Where one turn sends some rows of the set: a few examples, then the rows asked:
zep: [ -6  14  -2  12   6  10   5  -5  10 -18  -6   6 -38 -17   9   9  15   4
  -7 -13  10]
tik: [ -4   9   4   4  -1  -6  -1  -9 -30  10  15  -2 -13   3 -15  26 -12  -4
  -1  15  -1]
Sefas: [  6  19  13   6   8   1  42  13   0  -6  -1  -5 -15 -13  -6  14  -6   0
  -2  31  -5]
vegid: [  1   7  15  14  10  19 -18   2   1 -23  -5  12 -22  -6   5  -2   0 -18
   5  -4  22]
mefu: [  1  10  21  14  -3  21  -4   5   1 -14   0   8  -4  -6 -13 -17  -8  -4
   3   2  34]
Kur: [ -4  21   0  17   2   6  -5  32  -6   7 -14  24   9 -11  -9  11 -17 -15
 -27   2   6]
zimis: [  9  12   4  -1  -6  -2   2   3 -20  18  13  -1 -16   6 -22  21 -16  -4
   6  21   4]
Namo: [ -1   7   6  12 -11  30  13  11   9   2  -9  36 -35 -10   3   0   9  16
  -7  13   5]
zuko: [ -1  20  -2  16   4  -4   2  27   6  11 -16  17   6 -25  -2   5 -11 -11
 -26  -5   7]
Gebir: [  3  19   3  -2  -3  -9  -1  -3 -19   2  11 -16 -25  -1 -10  27   2  -3
  -6   0  -2]
Noga: [ -3   9   9   1 -10   2  19  -2 -16   9   2   5 -27 -21   8  22  11  14
 -19  11 -19]
nera: [ -6  14   1  21  23  11   9   2   6 -24  -2  14 -24   5  -8   8  -8 -15
  13  13  19]
Dur: [  4   1  15   9 -13  37 -21   5  -6  -5  -4  24 -22 -12   3  -4  -2   0
  -3  -1  18]
Mip: [  5  16   6  -4 -10   6   7   6 -15   3   2   1 -37 -11   6  29  13   6
 -17   7 -18]
ginom: [ -1   8  10   9   9  -5  13   2 -20  11   8  14 -13   8 -14  19 -15 -11
   7  35  -5]
fipil: [  0   9  19  10 -11  27  -1   2   1 -16  -3   2  -9 -22  -2 -13   0   7
  -8  -8  28]
Pog: [ -2  13  15  12  12  -8  36   7  -6   3   1  10 -13  -3  -6  11  -5  -5
   1  36  -8]
Zaku: [ -1   1  -6  11  -3  29 -16  -1 -10   3   3  30 -29   3 -10  14 -15  -2
  10  11  15]
remiv: [  0  15  -5  14  -1   5  -3  25   0  14 -16  18   5 -30   0  11 -17  -7
 -27  -5   5]
Sis: [ -2  21   0  17   7  -1  -2  32   3   9 -17  25   3 -15  -3   8 -11 -17
 -25   1   4]
Basim: [ 11  10   7   5  11   0  19  12  -6   9   3  11 -23   1  -9  21 -15 -13
  13  37  -5]
Dogek: [  5  17  14  -1 -16  14  33  13 -10   4   1   1 -20 -17  -4  16   4  18
 -18  22 -12]
vafik: [ -7  17  10  17  -5  20  29   8   7 -11   0  13  -8  -3 -21 -10  -6  14
  -2  15  26]
Tunel: [ -2  15  -7  14   6   7  -9  24  -5   5 -16  17   3 -27   2  19 -18 -15
 -25  -5   3]
roluz: [ -5  10   3   2  -3  -6   1 -12 -26   4   9  -7 -24 -11   1  30   4   2
 -12   2 -11]
fiz: [ -3  13  16   7  -5  -1  40   5  -7   7   0   6 -15 -17  -1   9   5  14
 -14  26 -13]
mel: [ -7  11  -4   8 -14  18  -4 -11  -9  -3   9  -2 -16 -11 -17   5  -6  16
  -5 -12  27]
Kaput: [  3   7  19  14   9  21   0   7  13 -22 -12  14 -23 -19  13 -10   6  -9
   1   0  18]
bube: [ -5  20  -4  17   6   6  -7  25  -8   0 -13  14  10 -18  -6  17 -20 -16
 -26  -4   7]
difor: [  6   1  21  13  -6  33  -6  13   5  -3  -8  32 -18 -10   0 -14  -5  -3
   4  13  20]

Zaku turns into nera
zuko turns into remiv
Now find these:
Dogek turns into Mip
ginom turns into Pog
vegid turns into mefu

Where one turn sends some rows of the set: a few examples, then the rows asked:
zuf: [ -7  -2  12 -17   0   5   0  -9 -20   7   2  -8  -9  -1 -12   0 -24 -20]
dedo: [ 18   9  11  28  10   0  -1  10   8  17  -5  -6   3   9  -1  10  -4 -30]
fibid: [ 26   4  -1  -9  25  34   0   0   3 -13  17  -1  -4  -5   1  18 -10   6]
Fedop: [28  2 -4 -1 24 28 -2 -1  5 -9 23  8 -8 -4  0 17 -8  8]
rano: [ 13   5   6  27  15   4  -1   1   6  12 -12   2  16   2   1  16 -12 -36]
Lag: [ 29  -2  -4  -6  31  29  -4  -7  10 -14  11   0  -5  -3   0  15 -12   4]
gesi: [ 17   6  12  27  18   1   2   6   4  18 -10  -1  15   2   8   8  -6 -34]
pagem: [ 10  -4 -22   9  14   3   9 -17 -19  11 -14   1  11 -14   3  -5  12  12]
vov: [  5  -2  10   5   5  16  14  11 -11   0   1   3  13 -25 -24   0 -21 -18]
bufir: [ 17  -1 -19  14  13   9   7 -19 -15  22 -15   4   3 -10   0  -5  13  13]
Fot: [ 16  -2 -17   8  15   2   8 -21 -20  15 -15   4   9 -10   4  -4  18   7]
Zuk: [ 15  -5 -12  14  18  10   2 -16 -17  12 -17   3   9 -16   4  -9  11  17]
Baduv: [ 25   6  -3   4  24  30  -4   0   6 -11  23   0 -10   1  -3  13  -1   8]
Rup: [ -2   1   8 -22   0   4   5 -12 -21  -4   4  -3  -8  -5  -9   1 -25 -18]
zaruv: [ -4  -2   7 -15   1   6   9 -16 -16   8   8  -8 -17   3 -14  -3 -18 -22]
Mifez: [ -3   6  -5   6   7  18 -17   3  -3  14 -16   7  27  -7  15  13 -11 -14]
rubut: [ 10  -5 -11  14  18  11   1  -7 -23  18 -15   1   5 -18  13  -9  12  13]
Muv: [26 -1 -3  0 33 32  1  2  5 -8 17 -6 -6 -3 -2 12 -8 12]
Fak: [ -8  -8   1 -21  -2   3   4 -12 -17   7   1  -8 -10   2  -3  -4 -18 -21]
dazu: [ -4  -2  11 -17  -1   4   9   1 -24   4   5 -10  -8  -4 -10  -4 -25 -14]
rudas: [ 17 -11  12  -9  31   2   7  -9   0 -22   2 -19   9 -11   4   1 -16   0]
Nomol: [ 18   5  12  27  13  -1   3   8   8  16  -9  -1   4  -1   1  12  -4 -36]
Dip: [ -9  -5   7 -18  -4   6   6 -12 -17   3   6 -13  -9   4  -5  -1 -20 -17]
Buso: [ 24  11  -3  -4  25  26  -1  -4   3 -11  20  -1 -12   2   5  19  -3   9]
Zit: [ 15  15   9  25  10  -2   7   7   8  13 -10   0   6   8   6   7  -2 -31]
Sigo: [ 21   3  -5   2  23  30  -4   5   7 -11  23   5 -10  -5   0  19  -6   3]
gad: [ 21 -24   6   6  29  15 -14  -5 -11  25   0  -2  -3 -17  17   4  -7   5]
mep: [ -2  -3   4 -23  -5   7   7 -15 -19   4   3  -4 -11   5  -7  -1 -14 -20]
mak: [ 16  -3 -12  12  16   4   0 -18 -18  14 -22   6   7 -17  14  -5  10   8]
fozat: [ 11   0 -20   9  17   4   4 -14 -15  15 -16   0  12 -12   5  -9  14  12]
paza: [ 21   3   9  29  15  -4   3  13  11  14  -6  -2   4   2   3  11  -6 -29]
zim: [  9   6  11  28  14   8   2  12   4  20  -6  -3  10   6   0  10 -11 -33]

zaruv turns into Zit
Muv turns into Rup
Dip turns into Nomol
Now find these:
pagem turns into Sigo
Lag turns into dazu
mep turns into dedo
Zuk turns into fibid
Mifez turns into gad

